One turn moves each row of this set onto another row. After a few examples, where does it send each row asked below?
Q_842: [ 16 -12   4   5 -12 -18   9  23   7  49  -7  21  -7 -11]
Q_956: [-18  -3   7   6 -13 -11  14  14 -15  40  -6  -3   3  11]
Q_513: [-19 -38 -18  -1  -8  14   7  14   8  16   0  18   5 -11]
Q_988: [ -7 -36   0 -11   2  -1  -5  15  13  11  -3  15   2   6]
Q_475: [ 11  15   2 -18  -5 -10  22  -2  -2   5 -15   9  15 -27]
Q_344: [  2 -12  -7   4  -2   9 -28  -5   2  23   0  22  12 -15]
Q_198: [  7  22  16 -13  -7   1  14   0  -1  18 -15   0 -12 -29]
Q_803: [ 25   7  10  -6  -5  -5  31  -6   2  24  -5  10 -17 -26]
Q_55: [  0 -18   6  25 -16  -2  12  11 -20  37   7   6 -12  -5]
Q_16: [-13 -13  11  23 -12 -11  13   4 -14  31  -3   3 -12  14]
Q_645: [ -9 -38 -14 -13  -1   1  12  15  13  22  -1  18  10   1]
Q_220: [ -5  -8   1   7 -17  -2  12  20 -21  46   4  -1   3  -8]
Q_924: [-31  -1  -1  25 -21  -3   5  10   6  31 -24  14 -13  -6]
Q_648: [ 13 -22  -6   5   5  -6 -11 -14  10  25   1  29  10   4]
Q_702: [ -5  15   8  -3  -5 -10  18 -14   1 -10 -23  10   4 -15]
Q_82: [-16 -36  -4   1  -5  12 -10  13   8   6  -3  15  -3  -6]
Q_829: [  3   7   1   7  -8  -1  45 -18   5  18 -12  13 -20 -18]
Q_631: [-10 -17 -21   5   1  -2   6 -18  13  29  -6  28  19   7]
Q_774: [ -5 -17 -10  27 -18 -10  28   8   9  43 -10  26 -13  -6]
Q_744: [ 17 -18  22   8  -5   2  19 -10  25  11   1  14   8 -34]
Q_488: [ 21   2  -7  -1  -9  -3  31  -8  -5   5  -5  19   6 -37]
Q_119: [ -4 -15  18  11  -4  -2  32 -19  32   7 -10  13  11 -18]
Q_977: [ -9   4  12   3 -15 -11 -13  25   4  37 -19   9  -6 -10]
Q_72: [-20  -8 -22   4  -6  13 -10  -9   5  27  -7  20  22 -11]
Q_209: [  2  -4  19  -4  -9  10  10   0  21  14  -6   4  20 -42]
Q_365: [-16  21   6   1 -11   5  28 -12   2  12 -22   2 -15 -21]
Q_375: [  4   2  -1  15  -9  -3  28 -20  -1 -10 -13  20  -6 -25]
Q_51: [-18  -1  15  -1  -9   5  23 -10  28  10 -16   4  23 -26]

Q_119 turns into Q_51
Q_842 turns into Q_774
Q_16 turns into Q_956
And these:
Q_648 turns into Q_631
Q_488 turns into Q_375
Q_82 turns into Q_988
Q_365 turns into Q_198

One turn moves each row of this set onto another row. After a few examples, where does it send each row asked below?
Q_76: [ -9   2 -31   6 -22  31  17   6  -7   2 -44  -6  -1   9   1]
Q_437: [ 10 -39  -9   9 -25   1 -13  -5   3   1 -27 -25 -19   1  18]
Q_725: [  3 -15  -5  18 -29   4  21  -7  -9  -6 -53 -36 -23  44  14]
Q_862: [-21 -15  -9   1   2  -5  23 -12   6 -16 -43 -24 -17  46 -15]
Q_597: [-13 -25 -25  11 -20  -2  20 -13 -10  -8 -34 -47 -12  49  -9]
Q_38: [ -3 -18  -7  -4 -17  30 -13   1 -21 -14 -30 -54  -4  19   1]
Q_217: [-17 -35 -15   0   6  22  -5   1 -18 -24 -46 -37  -7  12  -4]
Q_222: [-21 -22   6   6 -13  13  14  -4 -12   5  -1 -36 -13  38  -3]
Q_685: [ 10 -14 -13  13 -16  10 -12  17   7  11 -47 -16 -12  47  -1]
Q_651: [-25 -31   5   5 -20   7   5   8 -16 -25 -15 -41  -3  25  17]
Q_336: [-12 -14 -35  -3  -7  19  -5 -17 -11 -21 -25 -39 -11  -3  -7]
Q_65: [ -5 -22 -27 -16 -24  -5  -3  -2 -12 -18 -30 -11   4   7 -21]
Q_639: [  1 -16  16  16 -21  12  20  -6   6  -9 -44 -21 -15  51   2]
Q_692: [-14 -15 -14  -4   2  28  -6 -15   5 -24 -16 -24  -4   4 -18]
Q_195: [  2 -27 -21  27  -9 -17   7 -11   8   4 -18 -17  -9  11   5]
Q_314: [  6  -9 -13   5 -16  -7   2  16  -7  -2 -63 -10 -12  34   4]
Q_54: [ -1 -27 -28  -8 -24  13 -16  -1   2  -6 -13 -18   5  20 -27]
Q_997: [  5 -10  -3  17  -7 -17   9 -10  14   0 -19  -6  -7  11   2]
Q_947: [ -8  -4 -30  11 -20  40  11   7   2   8 -35  -8   1  18  -3]
Q_585: [ -5  -6 -10  -8 -20  21  -1 -16 -13 -26 -16 -36   3   0 -11]
Q_117: [-13 -10 -33  -5 -40  28  11   2  18  -7 -46  -9 -13  25   6]
Q_509: [ 12 -24  10  -1 -25   1 -10  -4   9  -4 -27 -15 -17   0  16]
Q_296: [-31 -15  -7  -4  -1   0   2   6  -8 -25 -35 -35 -25  17  23]
Q_426: [-13 -16 -26  -5 -46  23  20   2   8 -15 -46  -6  -4  22   5]
Q_869: [  8 -31  -7  16 -24   2   4  17  -9  -2 -48 -11   5  43  -5]
Q_579: [ 12  -8 -12  20 -21 -16   4 -10   6   8 -13 -23  -8  13   9]
Q_716: [-28  -5  -6  -3   6   4  10  -5  -3   5 -19 -30 -36  29   4]
Q_965: [  2 -42   0   6 -11  -1  -7  -3  11  -7 -31  -8 -18  -2  11]
Q_611: [-27 -21  -6   2 -10  -7  26  -6 -28  -7 -23 -32 -20  22   5]
Q_847: [-10  -6   9 -15   5  28 -10   2  -4 -23 -38 -31  -8  17  -5]
Q_411: [ -6 -24 -10  22  -8  11  16  -6   9  -4 -54 -25 -29  48   6]
Q_680: [-26 -15   5   1  -4  20 -10   8   9 -13 -12 -38 -18  33  15]
Q_96: [ -5   3   0  -3 -22   3  15 -12   4  -5 -27 -40 -14  53 -10]
Q_395: [ -9  -9 -23  12 -26  35  21   7  -8   0 -36  -4  10  14  -5]
Q_200: [-13 -22 -25   0 -43  32  14   3  17  -9 -36  -7  -2  29   0]
Q_11: [ -2  -4 -33 -20 -17   4 -18  -2   3  -5 -28 -17 -13  12 -18]

Q_692 turns into Q_411
Q_579 turns into Q_509
And these:
Q_76 turns into Q_426
Q_611 turns into Q_651
Q_862 turns into Q_217
Q_65 turns into Q_869

